Some points, one per row:
-0.76 -0.26  0.24 -0.71  0.48 -0.04  0.56  1.43 -1.53 -0.59  1.68  0.22 -1.08  1.18 -0.12  0.71
 0.07 -0.32  2.32 -1.70  1.25 -0.21  1.24 -0.14 -0.72  0.26  2.57  0.47 -0.72 -1.22 -0.75 -0.32
 0.50 -1.35  2.53 -2.30  1.22 -1.02  1.43  2.87  0.36  0.98  9.90  3.54 -0.16  1.17 -0.93  3.68
 0.79  0.40  0.02 -1.21 -0.23  0.37 -0.19 -1.10  1.46  0.00 -0.26  1.31  0.85 -0.42 -0.83 -0.31
-0.98  3.16 -1.66 -0.37 -0.11  0.32  1.26  0.28 -1.00  0.11 -2.01 -0.32 -1.97 -1.44 -0.97 -1.04
 0.19  0.57 -0.77 -0.71 -1.21  0.51  0.26 -0.62  0.15 -0.52 -0.30  0.51  0.15  1.10  1.44  0.64
 0.19  0.84  0.80 -1.13  0.19  0.45 -0.80  0.24  0.00 -0.61  0.21  0.15  0.42  0.92  2.58  0.18
-0.24  1.21 -1.18  3.11 -0.61  1.32  0.07 -0.57 -1.37 -0.76 -1.97 -1.22 -1.27 -0.17 -0.53 -0.69
-0.20  0.52 -1.37 -1.18  0.53 -0.43 -0.76  0.06  1.45  0.44 -1.26 -0.56  0.16 -1.05  0.14 -1.00
-0.20 -0.78 -0.36  3.16 -0.86  0.08 -0.92  0.03  0.04  0.00 -0.68 -0.10  0.15  0.42 -1.15 -0.62
 0.19 -0.08 -0.72  0.04  0.79 -0.22 -1.01  0.06  0.06 -0.26 -1.13 -0.41 -0.45  0.44 -0.69 -1.07
 0.88 -1.27  0.78 -0.09 -1.28  0.52  1.37 -0.08 -0.38  0.44  2.08  0.75  2.37  0.85 -0.91  3.80
 0.87 -0.80  0.63 -0.31 -1.35  1.15  1.24 -0.48 -0.40  0.73  4.50  1.38  0.70  0.24 -1.51  2.78
-0.56 -0.54 -1.11  1.15 -0.30 -0.08 -0.10 -0.44 -0.49  0.28 -0.63 -0.81 -1.63 -1.60 -1.44 -1.89
 0.16 -0.76 -1.15 -1.12  0.42 -0.82 -0.59  0.75  0.66  0.03 -0.30 -0.43  0.76 -0.10  0.29 -0.74
 0.05 -1.03  1.07 -0.34  0.41 -0.38 -0.81  0.47  0.97  0.00 -1.04  0.05 -0.18  0.21 -1.17 -0.46
 0.54 -0.18  2.37  0.13  0.52  1.18  0.35  0.32 -0.72 -0.59 -1.28 -0.09 -1.20 -0.46 -1.17  0.08
 0.32  0.54 -1.91  1.17 -0.90  0.87  0.11 -0.63  0.64  0.38 -1.45 -0.04 -0.82 -0.54 -1.10 -0.89
-0.46  3.56 -1.18  0.62  1.24  0.11 -0.49 -0.97  0.00  0.14 -0.77  0.26 -1.11 -0.17 -0.57 -1.75
Then 10 other points, each followed by its number:
-0.35  0.27 -0.11  1.67 -0.97  1.24  1.08 -0.10 -1.32 -0.63 -1.30 -0.38 -1.33 -1.11 -0.76  0.51 0
-0.21  0.26  1.12 -1.34 -0.98  0.39  0.27 -1.04  0.04 -0.36 -0.47  0.20  1.18 -0.32  2.71  1.66 1
 0.10  1.38  1.64 -2.33  0.52  0.67  0.45 -0.41 -0.62 -0.18  1.33  1.06 -0.49 -1.34  0.30  8.55 2
-0.05 -0.90  2.19 -0.14 -0.43 -0.01 -0.21  0.44 -0.29 -0.73 -0.51  0.32 -0.25  1.14 -0.29  0.52 3
-0.88  0.81  0.67 -2.27  2.96 -0.47  3.50  1.26 -1.44  0.41  1.04 -0.28 -1.77 -1.79 -0.45  1.75 4
-0.57  0.82  0.05 -2.09 -0.33 -0.85 -0.02  0.64  0.20  0.42 -0.40  0.26  0.49 -0.12  2.78  0.28 5
-0.20  0.87  1.61 -1.99  2.08 -0.20  2.40  0.16 -0.75  0.30  0.44 -0.50 -1.29 -1.67 -0.79  0.80 6
-0.54 -1.13 -1.05  0.35  0.09 -0.34  0.07  0.00 -0.43  0.14  0.45 -0.43 -1.25 -0.52 -0.70 -1.43 7
-0.07 -0.58  2.66 -2.17  2.73 -1.16 -0.12  0.40  0.90  0.69  1.78  1.42  0.74 -0.18  0.01 -0.57 8
 0.56 -0.81 -0.94 -0.67 -0.18 -0.30 -0.75 -0.23  0.98 -0.38 -0.10 -0.71  0.38 -0.25  0.82 -0.75 9
Which three of these numbered points are nearest to each point below, looking only along the 3 directions in which the first points spread most? Their numbers follow each, nearest first.
-0.27 -0.89  0.44 -1.71  2.52 -0.54  0.31  0.18 -0.15  0.79  1.36  0.19 -0.98 -1.25 -0.81 -1.38 > 6 4 8
 0.42 -0.20 -1.76 -1.72 -0.52 -0.28 -0.59  0.58  0.96 -0.23  0.14 -0.23  2.44 -0.03  2.50  2.06 > 1 5 9
-0.41 -0.29 -1.22 -1.43  0.15 -0.15  0.56 -0.69 -0.75 -0.22  6.31 -0.25 -0.43 -0.59  1.22 -1.43 > 4 6 8
-0.67 -0.28  0.86  1.19 -0.01 -0.89 -1.55  1.23  0.54  0.55 -1.86 -0.73  1.49  0.85 -1.12 -1.44 > 9 3 7
-0.02 -1.13 -0.76 -1.37 -0.30 -0.31  1.53  1.26  0.94  1.35  2.72  2.38 -0.78  0.05 -1.02  3.63 > 2 3 8
 0.05 -0.87  1.38  0.93  0.44 -0.50  0.04 -0.06  0.36  0.59 -0.49  0.22 -0.94 -0.55 -1.22 -1.97 > 7 3 0
-0.68 -0.84 -0.78  7.37 -1.06 -0.92 -1.47 -0.41  0.20  0.59 -1.07 -1.14  1.78  0.67 -0.92 -2.11 > 0 7 3
 1.11  0.68 -1.70 -1.04 -1.39  0.07 -0.25 -0.51  1.05 -0.11 -0.58  0.89  5.25  3.48  3.37  2.07 > 1 9 5
 0.50 -0.54 -1.91  3.97 -0.09  0.17 -0.65 -0.63  0.34  0.69 -0.23 -0.69 -0.37 -0.86 -1.41 -1.93 > 0 7 3
-0.39  0.32  0.76 -1.72  0.08 -0.51  1.25  0.17  0.01  0.37 -0.35  0.16 -0.11 -0.38  2.64  1.70 > 5 1 9
 1.03 -0.41 -1.93 -0.64 -0.12 -0.27 -0.95 -0.83  3.07  1.07  1.07  0.46  0.57 -1.03 -0.42 -1.76 > 9 5 1
-0.02  0.19  1.47 -1.70  0.59  0.14  0.49 -0.82 -0.42  0.32  2.66  1.03 -0.35 -0.84 -0.46  0.27 > 6 4 8
 0.34 -1.19  1.28  6.18  0.47 -0.45 -1.76 -0.38  0.56 -0.23 -1.77 -1.50  0.75 -0.47 -1.69 -2.15 > 0 7 3
 0.06 -0.32  2.43  0.15  0.44  0.48  1.69 -0.09 -1.38 -0.75  0.17 -0.81 -1.36  0.34 -0.11 -1.13 > 7 6 3
-0.51 -0.62 -1.83  4.12 -1.04 -0.40 -0.57  0.16 -0.20  0.86 -0.93 -0.78 -0.44  0.08 -0.75 -1.48 > 0 7 3
